Each path below is one point turned by a fixed rotation once a step. After each direction that follows a path, write how fast that rotation turns it, in deg/step (0 if it stays still).
Each turn is a multiple of 5 degrees from 10 to 175, or 0.
Each row of a path follows its step; steps can be skipped.
path 1
step 0: -129 -136  148   54   13  -36  241 -298  -35  181 -237   25  101  177 -123 -108  106 -380    5 -115   83   59  -47  119  136 -217 -261 -153   73  -54 -142 -352  -25  -64   83
step 1:  186   39  152 -101  113  240  -72   67  -34 -140 -322  156  130  310  245  -14   -9   18 -421  -37  198  156 -129   42   56    1   58   66  121    9  306  -56  179    0   -5
step 2: -154  204 -197  -69   75  -63   76 -273  166  199   35 -250  266  -29 -310  196 -128   45 -204  -51  -29  215   28  134  105 -109   46  154  -56  -53   98 -136  347   83 -142
step 4:   -7 -190 -250 -179 -207  279  -14   56 -103  -28  201 -243 -151  290  -38  309  192  153   27   71   70  270   -3   12  123   68  135  246   29   30   19  227   98  -43 -115
step 5:  -46   58 -296  144  -10 -237   24 -259  217  163  189  204   56  141   49 -134   16   47  248   26 -263  -72  -87 -117  -42  294  134   31  -76  281  -55  256  184  -12 -108
step 6:   96  143  128  -23 -227  197  -62  347 -162  -43    6  -76    8 -151   51   10  152 -112  297  139 -143   17  166 -389   34   56  139   89  -39  251 -262   47   96  192   45
step 7:  222   71  -33 -102   90 -139  134   33  -16   26  215   83  -68  186  -67  123  173 -106  158 -442  -54  -44  196 -121   -2  123 -178   24   60  -28 -307  124 -289 -261 -117
step 8:  201   36  152  145   76  -42   47 -188  -32   62 -242  312    0 -123  343  -61 -156 -146  140  152 -230  177  267 -121   48 -108 -113   28  239   50   73  202 -209   78   75
step 9:  -51    2  283 -240  435  173   14 -120 -118 -136  -34   -4  280 -104 -166   -9  336 -110  169 -149  -86  -51   83  -12  139 -177 -107   22   87   29   12 -272  -13  -10  103
Directions:
  34  122  103  -92   28  -42   64  -24    0   91 -121   64  -30   47    6  -16   45   17  -35   34   46   17  141  -48   -6  -12   -9  -73   -3  -16  -38  -48  -34  -38  -27 -> 45
 -62    8  -90   13 -105   -5   19  -11   24   24  -13  -80  -26   56  -35  -11    3  121  -85    7  -17  -44   -2  -84   96   16  130  -61   96   37   39  -43   32  -43  -21 -> 35
143 -63  66  60 -20 -19  -8  62 -92  62 133  14  16  24  41   3 -55  41 -16  99 -44  89  38 -26  17 -22  25 -40 -16 -24  61 -93  34  29 -22 -> 160
 -13   -4  -20  -88  -12  -82   55   67  -70    1    4  -67  -42 -129  -28  -97   40  -63   77  -55   40  -13   -4    9   46   42   12  -44   11    7  -21 -116   82  105   23 -> 110
-27 -48  43 -20 -21 -60  72  72  45  25 -53 -70 -27  40  44 174 -93  14  42 -94 -63 -52  31 -44 -15   2 -40 -29 -83   5  69 -10   7  22  80 -> 90
 -10   52   37  -42   53  -50   -9   34   11  -77   65  -21   10  -87   22    9   48  -42   76   28  -92  -13   -6  -14   42  -63   75 -112   50  -41   89   64 -125  -90    6 -> 25
path 2
step 0:    2  -56   78 -124  -35  350  206  351    8  160 -403   48  -86  223   68 -187  110  -45   47   59 -146   34 -106 -103  128  -27  243 -162  147  -23    8   39 -324  -79 -132
step 1:   95   79  -64  -95 -116  -83  139   78   57   74 -103 -217  151 -233 -123 -252  171   16 -104  295  187  -79 -192   20   15  114   29 -235 -153  160 -420 -227  -56  174  204
step 3: -106   58    7  209   47  -10  135 -252  138 -257   31  169  232  220  202  182 -205   42 -144  332    4 -244 -145  -50 -131 -149 -217  116  -58   63 -129  -56   14 -155 -256
step 4: -298   91  -13 -329  -27  -71   43   32  -43 -146   70  235 -270  -70 -173  -17 -113   22  -90 -320  -53  -28   20 -293 -159   26 -182  156  217   68 -272   40  124  -36 -262
step 5:  115 -301 -109  -46    3  107  236   62 -283   49 -255  189 -190  318 -118  -43   22 -153  168   63   96  123   24 -287 -121   50   20 -168   10  -39  160 -268  246 -128  -10
step 6:  177  -44   36  -16  162  -70   52 -125  154  117  -11    3  101 -222  -26   23  -74 -149  128 -225  -91   56 -247 -276  -58  421  110 -117 -276  189  -87 -190 -158   18  332
step 8:   60   45   75  179  -65  143  123  410   -7  -45  -30  221  161 -183  370  -47  -31  103 -236  292 -159  -88 -111  -69  210   -6  -11  191 -208   36 -194  159   53 -104  -97
step 9: -313  102    6 -353  141    6   66   96  152  -20 -311 -111  -73  114   15 -298  166  -71  173  103  -12 -105  -10  -40  108  -36  -90   21  131   61 -345  312   49  217 -136
step 10:  -62 -126 -145   68 -113 -202  407 -132 -330  -79   22 -208 -156   94   16 -171  195   21   49  227   38 -119  -60  -18  -90 -210 -121 -125   67  222 -122 -137   60 -220  267
Directions:
  89   22    6  105   36    3 -140   35  -35   18  -16   24   15   29  -89  -66  -33   30  106  -68  -90   45   28 -104    2   36    0   17  -78   52   11  -32   30  -50  -60 -> 45
-115  -17   21   69  -36   38  -65  -63   12  -19  -18    9  -16    0 -117   55   32  -80 -105   13   53   14   40  -17 -157  -18  -40  -15  -23   -6  -30  -88  -35  -34  -74 -> 40
  55   84   18  -59  -88   46    5   33   70  -48  137   21    3   68   15   18   10   46  -41   38  -28   93   40  -57   44   22   16   15   65  -66  -51  -30  -91 -105  -69 -> 90
 -13  -85 -132  -38 -100   18  -23   11    7   85   29  -33  152  -70   22  -62   26  -30   58   32    3  -62   20   21  -59   45   11   49  -16  -22   -5   73  -21  -63  -84 -> 55
   1   37  -42   -7  -83  -57   21   -1   21  -49   68  -46   55   16 -105  -73    6   18  -15 -111  -41   -9 -147   31  -28  -75   25    3   87   80  -36  -44    2  100  -25 -> 125
 79 -68  -5  27 -16   9  24  52  56 -80 -66  62  60  48  11 -41 -14 -35 -55   3  42 -52  97  32   7 -60  38  72  50 149  60 -61 -35 -81  71 -> 145
